[[ -7  -4 -11  -6 -10  -3]
 [ -6   4 -20 -15 -18 -11]
 [ 11  17   3 -28   3 -26]] >> -26

[ -7 -36 -22 -14] >> -22

[[ 33  34 -10  30]
 [-21  13 -13 -17]] >> -17

[ 30  27 -34 -12  -5  11] >> -12

[ 23  -3  34 -34 -37  21  24] >> -34

[ 3  9  0 12 12 34] >> 3

[-29 -38 -15   5] >> -29

[  0 -29  20  17  22] >> 0
---
[-1, 0, 6, 32, 37] → 6
[28, 14, -35, 25, -13, -16, -23] → -35
[17, 25, 31, 11, 4, 13] → 31
[-21, 3, -14, 29] → -14
[-28, 22, 5, 25, -29, 9] → 5
[-7, 38, -5, -12, 11] → -5
---
array([897, 701, 145,  25, 299]) ==> 897, 25

array([[-188,  855,  498,  185,  612],
       [ 587,  231,   46,  428, -737]]) ==> 855, -737

array([7627, 8064, 2257, 2410]) ==> 8064, 2257

array([  12,  603, -915, -149,  268]) ==> 603, -915

array([192, 932, 299, 845]) ==> 932, 192

array([0, 2, 9, 3, 6]) ==> 9, 0

array([9994, 3337, 5319, 3198]) ==> 9994, 3198

array([7, 6, 1, 8, 6, 5, 6]) ==> 8, 1
---
[[ -2 -26 -17 -28]
 [ 39 -33  -5  16]
 [-11 -31 -13 -14]]
-2

[[ -5 -10  -4  -2   2  -2]
 [  9  -7  -1  -2   5  -3]
 [ -3 -21  12 -33  19 -22]]
-5

[[-10 -30  -1  -6  12   2   0]
 [ 29   7  -7  14 -17 -15  12]
 [-23  13   9   0   6  24  17]]
-10

[[-17 -22 -33  39 -34]
 [-16 -27  19  38  19]
 [-33 -38  -4 -34 -36]]
-17

[[  1   1   3  20  38  38]
 [  7   1  -2  -9   0   0]
 [  1  18 -18 -17  12  12]]
1

[[-36 -19  23  26 -15 -31]
 [ -1  19 -21  -7 -18  15]
 [ -1  16 -20  -5 -19  15]]
-36

[[ -3  15   9 -29]
 [  5  -3  22 -23]
 [  3  -2  11  -9]]
-3
---
308  889  329  240
190  243  711  504
-> 243

5921  3280  5677  4937  4262  5468  4189
5124  3429  6242  4902  5618  3733  6021
4334  3785  3113  4757  8569  4071  5218
-> 3785

-468   147   -11   666    81  -911   -29
-948   368   597  -540   385   526  -619
 499  -625   365   -10  -267  -232   -21
-> -625

252  588  725  829   60 -> 588

9175  7862  3228  3057  6923  2356  3657
6905  5319  8908  7378  6775  3998  6521
3729  4412  3168  3721  4962  8425  8001
-> 4412

6577  6467  7078  9642  3307  5028
8161  6523  3542  2940  8328  7243
8375  6656  7264  9864  7511  8626
-> 6656
---
[ 30  17  27 -19  27 -29] -> 30, -29

[ 27  -2 -35 -24] -> 27, -24

[-31  27   7   1 -16  35] -> -31, 35

[[ 22 -13  -7 -25]
 [-16 -16  12  -9]
 [ 24  -7 -17 -36]] -> 22, -36

[ 29   5  -2 -13 -24] -> 29, -24

[-13 -31  23  18  11 -20 -39] -> -13, -39

[[ 21  27 -13 -21 -18]
 [-11   5 -35  -4  -8]] -> 21, -8

[[ 31 -37   4  13   4]
 [ -8 -12 -14 -21 -27]] -> 31, -27
---
[-35  19  -7  -3   9] 9
[  0 -14  17 -29] -29
[ 12  26 -18   0 -39] -39
[ 34  36 -30 -24 -17  25 -12] -12
[-5 30 11 23 21  0] 0
[ 35   4 -12  10  -8   9] 9
[  5  -2  -6   8 -30 -12] -12
---
[[-8, 12, 8, 17, -37, 15, -9], [-15, 16, 11, 16, -31, 13, 0], [-23, 4, -24, 6, 7, -7, 33]] → -15
[[-12, 9, 8, 2, -20, 6], [9, -31, 10, -5, -14, 6]] → 9
[[0, 16, 2, -14, -32, -8], [-5, 5, 5, -11, -35, -7]] → -5
[[2, -20, 19, 20, 16, 3, -10], [-10, -10, -21, -29, -1, -22, 6], [-15, -16, 24, -12, -6, -18, 15]] → -10
[[36, -2, -5, 2, 6, 1, 6], [1, 4, 7, -1, 2, -8, -33], [13, 3, 0, 0, 16, -2, 13]] → 1
[[-21, -6, -26, -22], [9, -13, 37, -7]] → 9
---
[580 264 422 213 962] -> 580, 962

[[ 352 -663  -60 -209 -474  -38 -215]
 [-285  -52  -85  -93   34  -79  -17]
 [-196  -52 -463  504 -204   73    1]] -> 352, 1

[ 35 223 102  10] -> 35, 10

[5 4 2 8 6 4] -> 5, 4

[665 849 221 596] -> 665, 596

[651 751 222 873] -> 651, 873
---
{"in": [[17, -14, 5, 18, -9, 14, 3], [6, -1, 8, -11, 6, 1, -3], [30, 9, 10, 22, -7, 6, -2]], "out": 9}
{"in": [[16, 0, 15, 40, 17, 25], [11, 26, 25, -10, -24, 3], [-24, 31, -39, -30, -2, 3]], "out": 31}
{"in": [[-15, 3, 33, -16, 12, -11], [10, -5, 13, -25, -17, 14], [-1, 7, -2, -4, 30, 13]], "out": 7}
{"in": [[-30, -20, 18, 0, 5], [1, 27, -30, 24, -1], [15, -4, 14, -27, 24]], "out": -4}
{"in": [[22, -30, -26, 1, 1], [-3, -15, -6, 11, -2], [10, -3, -1, 2, 6]], "out": -3}
{"in": [[0, -4, -12, -25, -13, 11, -21], [18, -17, 9, -2, 8, 33, 3], [-6, 5, 13, 4, 4, 15, -23]], "out": 5}
---
[[39 75 53  8 34]
 [39 36 42  9 38]
 [39 36 54  9 38]]
42

[3491 8350 2548 7048 4978]
2548

[  8  21 -12  34  49 -44  -3]
34

[37 56 44  9 80]
44

[[-27 -47  27 -15  -6]
 [-29 -50  40   1 -18]
 [-27 -44  22 -21  -5]]
40

[[925 290 384 695 361 872 334]
 [ 96 389 556 573 459 131 706]
 [579 889 689 407 585 732 484]]
573

[142   6 237 152 107 128 156]
152
---
[ -6 -14 -33  10  -8   6] ==> -6
[  3  -6 -11  30] ==> 3
[  0  17  -2  32 -11  33] ==> 0
[ 13 -11 -15   0 -16   1 -29] ==> 13
[ 15  17   9 -37] ==> 15
[-17 -32   5  20] ==> -17
